500 stands for zero in the data rows.
Some points, one per row:
tensor([741, 360, 557, 384, 534, 435, 298, 613, 481, 400, 416, 444])
tensor([819, 734, 646, 706, 277, 280, 0, 352, 602, 503, 585, 464])
tensor([0, 257, 636, 214, 392, 470, 660, 507, 313, 395, 591, 544])
tensor([869, 562, 739, 577, 432, 335, 0, 496, 399, 604, 493, 596])
tensor([125, 216, 475, 231, 586, 443, 645, 572, 378, 458, 613, 643])
tensor([0, 224, 442, 291, 448, 470, 923, 733, 300, 313, 723, 715])
tensor([514, 524, 658, 519, 298, 426, 190, 475, 408, 323, 744, 641])
tensor([281, 470, 693, 318, 258, 539, 319, 463, 288, 332, 755, 618])
tensor([583, 634, 642, 691, 250, 333, 102, 453, 477, 411, 677, 638])
tensor([223, 516, 675, 419, 264, 492, 320, 446, 352, 371, 623, 642])
tensor([469, 767, 606, 356, 270, 707, 182, 362, 594, 479, 790, 386])
tensor([799, 344, 546, 286, 552, 349, 190, 645, 415, 555, 342, 436])
tensor([119, 332, 649, 289, 395, 493, 627, 522, 182, 374, 671, 614])
Then 23 other points, each followed by its number:
tensor([82, 585, 560, 459, 150, 546, 432, 418, 448, 284, 772, 548]) 0
tensor([633, 426, 550, 364, 662, 511, 276, 408, 434, 400, 506, 457]) 1
tensor([442, 415, 804, 513, 60, 202, 382, 717, 455, 466, 636, 659]) 2
tensor([652, 319, 540, 373, 621, 498, 242, 667, 497, 461, 237, 557]) 3
tensor([558, 505, 653, 561, 324, 336, 91, 537, 445, 434, 584, 552]) 4
tensor([22, 129, 519, 380, 92, 0, 993, 999, 427, 260, 635, 864]) 5
tensor([667, 320, 598, 387, 519, 445, 269, 590, 481, 338, 394, 435]) 6
tensor([54, 242, 448, 313, 478, 276, 862, 654, 332, 372, 564, 668]) 7
tensor([747, 582, 738, 653, 391, 359, 70, 541, 390, 472, 624, 617]) 8
tensor([584, 305, 674, 361, 468, 473, 196, 574, 413, 279, 376, 551]) 9
tensor([172, 148, 418, 192, 595, 433, 576, 658, 405, 426, 627, 669]) 10
tensor([0, 219, 439, 253, 569, 451, 911, 748, 245, 397, 625, 815]) 11
tensor([13, 359, 448, 279, 322, 283, 942, 654, 276, 225, 680, 639]) 12
tensor([191, 414, 688, 422, 322, 530, 370, 536, 326, 466, 592, 643]) 13
tensor([57, 494, 373, 245, 11, 228, 999, 842, 469, 273, 732, 616]) 14
tensor([322, 512, 633, 580, 268, 459, 280, 602, 421, 314, 669, 655]) 15
tensor([0, 304, 514, 247, 248, 333, 815, 705, 273, 280, 724, 715]) 16
tensor([637, 400, 631, 518, 421, 437, 242, 620, 435, 411, 447, 488]) 17
tensor([395, 640, 690, 370, 319, 676, 279, 460, 501, 460, 680, 345]) 18
tensor([9, 185, 459, 256, 365, 289, 847, 841, 403, 350, 609, 777]) 19
tensor([754, 624, 687, 698, 315, 311, 52, 462, 438, 533, 533, 525]) 20
tensor([440, 634, 582, 405, 291, 587, 107, 436, 670, 583, 558, 355]) 21
tensor([712, 533, 728, 565, 365, 357, 77, 527, 379, 482, 595, 625]) 22
Which two of these numbered points are nearest to each point below, ignoring the 2 directions in which the first points spread most? Their numbers follow each, nearest first.
tensor([505, 444, 529, 466, 387, 393, 195, 527, 415, 372, 536, 556]) > 4 0
tensor([802, 636, 671, 642, 298, 253, 0, 354, 605, 580, 557, 444]) > 20 7
tensor([0, 275, 319, 377, 407, 435, 922, 728, 470, 285, 721, 690]) > 7 19
tensor([0, 381, 492, 269, 352, 463, 702, 567, 333, 348, 640, 478]) > 0 17
tensor([499, 504, 395, 370, 616, 476, 354, 461, 408, 314, 726, 370]) > 1 0
tensor([584, 467, 638, 527, 381, 497, 60, 586, 526, 285, 522, 487]) > 6 9
tensor([439, 439, 760, 538, 197, 298, 255, 568, 441, 463, 518, 633]) > 4 20
tensor([458, 425, 664, 460, 402, 548, 199, 567, 482, 272, 482, 474]) > 6 9
tensor([682, 504, 588, 589, 446, 412, 142, 617, 449, 496, 422, 579]) > 15 17
tensor([18, 233, 352, 191, 641, 509, 653, 577, 444, 435, 666, 594]) > 10 1
tensor([0, 410, 663, 359, 0, 22, 999, 900, 484, 398, 845, 702]) > 5 14
tensor([257, 290, 318, 265, 640, 401, 457, 609, 466, 485, 587, 505]) > 10 0
